In the rows, 128 means zero.
Which row each row swaps with, under one turn or mirror:
mev: 143; 121; 105; 146; 155; 113; 136; 81; 148; 161; 85; 132; 137; 131; 112; 115; 120; 135; 130; 154; 152
vop: 106; 139; 145; 113; 161; 118; 102; 106; 182; 113; 91; 116; 124; 113; 102; 112; 136; 132; 128; 100; 155
Zif: 147; 130; 139; 147; 145; 108; 145; 108; 103; 178; 98; 141; 127; 127; 154; 145; 175; 139; 125; 113; 113
Rup: 98; 144; 100; 133; 145; 114; 130; 133; 137; 94; 154; 107; 157; 152; 164; 148; 141; 146; 172; 114; 138
tavoz: 142; 138; 158; 131; 144; 125; 143; 117; 109; 163; 82; 154; 133; 127; 144; 146; 165; 145; 107; 115; 102
bira: 134; 129; 115; 107; 82; 76; 94; 124; 117; 95; 120; 102; 154; 86; 112; 144; 118; 112; 133; 126; 143
sule: 114; 132; 101; 132; 165; 141; 105; 173; 122; 109; 135; 120; 73; 116; 127; 115; 133; 116; 113; 119; 143
puveg: 97; 144; 92; 138; 155; 127; 123; 138; 151; 120; 144; 111; 149; 147; 156; 137; 147; 155; 176; 95; 126
suzel: 148; 139; 140; 141; 146; 121; 151; 108; 98; 178; 104; 139; 139; 119; 141; 139; 176; 143; 109; 116; 113
tutes: 132; 151; 138; 126; 122; 122; 127; 144; 103; 150; 123; 150; 192; 116; 85; 120; 143; 115; 106; 116; 153
bizuk: 116; 135; 104; 121; 163; 129; 100; 166; 119; 97; 129; 135; 71; 118; 118; 131; 141; 110; 105; 115; 159
Bam: 138; 121; 140; 128; 145; 123; 156; 144; 117; 153; 91; 64; 117; 103; 139; 129; 108; 143; 150; 120; 99
lelot: 100; 141; 114; 133; 159; 129; 96; 153; 121; 84; 132; 145; 94; 102; 146; 125; 130; 111; 128; 111; 165
tapo: 107; 101; 91; 141; 113; 93; 153; 88; 135; 124; 163; 104; 125; 118; 127; 122; 127; 144; 113; 104; 161
Luk: 100; 133; 143; 118; 154; 118; 87; 103; 176; 108; 99; 122; 131; 113; 105; 115; 144; 149; 137; 94; 155
rav: 119; 119; 119; 99; 127; 144; 72; 153; 118; 169; 130; 106; 109; 158; 143; 132; 151; 108; 105; 126; 117
taden: 100; 129; 102; 134; 173; 147; 105; 156; 118; 102; 137; 131; 82; 115; 127; 117; 123; 108; 117; 117; 148
Fisav: 125; 106; 94; 130; 127; 155; 114; 133; 91; 143; 131; 120; 135; 106; 81; 100; 134; 106; 129; 92; 117
bimi: 123; 115; 140; 107; 136; 138; 78; 154; 114; 162; 139; 115; 118; 163; 143; 133; 146; 100; 103; 139; 122
lisak: 137; 114; 109; 138; 158; 129; 158; 75; 123; 157; 93; 136; 130; 138; 113; 135; 120; 125; 135; 156; 159
denib: 123; 129; 132; 121; 84; 84; 107; 144; 117; 94; 125; 108; 146; 77; 116; 139; 120; 116; 157; 103; 152
Vefa: 150; 136; 150; 138; 142; 113; 127; 111; 115; 175; 93; 152; 130; 124; 140; 148; 174; 125; 103; 123; 110
Lov: 146; 119; 127; 124; 141; 128; 156; 125; 132; 147; 101; 57; 113; 109; 109; 117; 122; 153; 136; 135; 95
zivem: 102; 150; 97; 133; 164; 120; 150; 164; 131; 122; 146; 115; 137; 154; 150; 142; 153; 155; 170; 103; 127
tam: 136; 150; 138; 122; 114; 140; 138; 148; 100; 143; 132; 132; 184; 108; 82; 150; 141; 111; 110; 123; 160
ganam: 106; 123; 92; 112; 116; 136; 155; 162; 127; 111; 109; 129; 116; 135; 88; 177; 163; 145; 136; 133; 119
Gub: 146; 131; 150; 148; 142; 128; 124; 109; 96; 179; 94; 134; 131; 123; 154; 142; 178; 141; 106; 124; 120
Noz: 143; 113; 122; 144; 145; 124; 157; 123; 123; 153; 104; 63; 107; 111; 120; 112; 122; 146; 140; 135; 93
Fif: 126; 131; 131; 99; 87; 71; 111; 150; 114; 110; 116; 107; 143; 83; 137; 135; 102; 116; 143; 128; 160
gota: 133; 128; 126; 115; 86; 84; 101; 129; 108; 92; 140; 107; 155; 82; 116; 138; 118; 103; 141; 121; 149
bez: 118; 118; 90; 126; 113; 151; 108; 136; 102; 141; 130; 123; 136; 113; 81; 100; 128; 114; 146; 91; 93
Zoned: 90; 144; 93; 138; 151; 109; 142; 143; 136; 115; 158; 116; 156; 155; 157; 141; 143; 142; 161; 105; 137
Vose: 141; 151; 145; 141; 143; 109; 128; 104; 93; 171; 91; 139; 141; 121; 145; 138; 173; 141; 111; 127; 110
Maz: 152; 165; 151; 94; 119; 104; 136; 116; 103; 139; 127; 177; 120; 117; 108; 126; 116; 133; 150; 147; 155
kuzo: 145; 102; 143; 139; 126; 122; 152; 135; 127; 146; 107; 69; 106; 104; 131; 120; 120; 143; 152; 140; 94
Vep: 139; 156; 154; 85; 104; 107; 125; 117; 115; 144; 127; 173; 123; 125; 116; 124; 135; 126; 158; 147; 165
rifus: 104; 109; 100; 134; 111; 99; 152; 72; 141; 123; 163; 104; 123; 107; 124; 130; 138; 146; 108; 101; 158
dipag: 130; 99; 119; 148; 138; 117; 156; 135; 126; 149; 98; 73; 97; 99; 124; 121; 134; 149; 152; 128; 105
soz: 155; 158; 150; 104; 101; 110; 137; 123; 115; 131; 139; 181; 131; 134; 114; 119; 115; 137; 159; 141; 160
Timup: 93; 142; 105; 123; 151; 124; 133; 134; 137; 104; 140; 113; 161; 158; 152; 134; 148; 165; 174; 116; 122
kad: 102; 145; 93; 131; 150; 140; 113; 167; 125; 99; 137; 136; 82; 100; 127; 133; 135; 122; 112; 117; 159
gozer: 111; 138; 139; 113; 159; 117; 107; 108; 178; 121; 100; 120; 130; 107; 108; 122; 148; 139; 130; 79; 176
Mepug: 130; 144; 137; 109; 109; 132; 140; 113; 155; 99; 152; 133; 129; 159; 159; 143; 91; 141; 110; 131; 124
zuvef: 124; 110; 136; 86; 137; 145; 81; 148; 102; 161; 148; 112; 118; 149; 138; 139; 150; 107; 109; 138; 118
Til: 141; 164; 165; 96; 100; 121; 138; 110; 116; 137; 132; 170; 136; 127; 110; 121; 130; 126; 157; 155; 157
Kazu: 115; 119; 127; 103; 134; 146; 80; 147; 113; 170; 139; 105; 118; 155; 140; 141; 158; 105; 102; 128; 120
zus: 118; 110; 94; 136; 114; 101; 165; 79; 138; 125; 162; 111; 148; 116; 120; 116; 128; 144; 121; 102; 152
gof: 118; 107; 139; 83; 130; 148; 71; 149; 114; 142; 141; 110; 122; 157; 137; 135; 150; 107; 105; 128; 124
Siz: 126; 144; 132; 116; 114; 127; 130; 113; 158; 105; 152; 146; 130; 172; 152; 126; 86; 137; 113; 135; 123
daga: 120; 110; 98; 135; 121; 161; 108; 137; 95; 137; 139; 114; 135; 115; 90; 101; 120; 115; 142; 85; 103
Medir: 94; 129; 93; 105; 106; 132; 154; 160; 128; 118; 99; 127; 136; 129; 89; 176; 157; 134; 138; 136; 114
Rimit: 128; 136; 128; 112; 113; 115; 140; 119; 159; 100; 138; 127; 126; 187; 154; 130; 104; 139; 108; 132; 115
pabi: 127; 125; 124; 122; 80; 84; 105; 138; 109; 97; 118; 101; 147; 89; 127; 145; 120; 104; 148; 118; 149
bivev: 136; 150; 136; 126; 106; 115; 134; 109; 147; 100; 136; 138; 136; 177; 163; 125; 96; 132; 108; 133; 122
tugok: 148; 159; 138; 100; 108; 115; 127; 107; 101; 132; 125; 186; 132; 116; 108; 110; 123; 120; 158; 138; 162
dus: 141; 110; 138; 136; 149; 113; 157; 141; 135; 151; 108; 68; 109; 101; 118; 111; 122; 149; 148; 131; 102
rimi: 138; 120; 139; 123; 70; 75; 103; 136; 117; 105; 129; 99; 144; 91; 127; 139; 120; 108; 145; 117; 144
raza: 135; 141; 142; 120; 111; 119; 134; 120; 146; 104; 153; 139; 133; 182; 162; 132; 95; 129; 114; 139; 126
bame: 140; 156; 157; 104; 103; 116; 134; 127; 101; 128; 138; 178; 130; 109; 113; 111; 124; 126; 160; 139; 162
Dapo: 102; 118; 83; 117; 112; 148; 157; 161; 127; 117; 95; 145; 134; 120; 100; 162; 157; 142; 146; 131; 119

Fif is swapped with Bam
tam is swapped with mev
Lov is swapped with bira
Vose is swapped with Maz
Fisav is swapped with zus

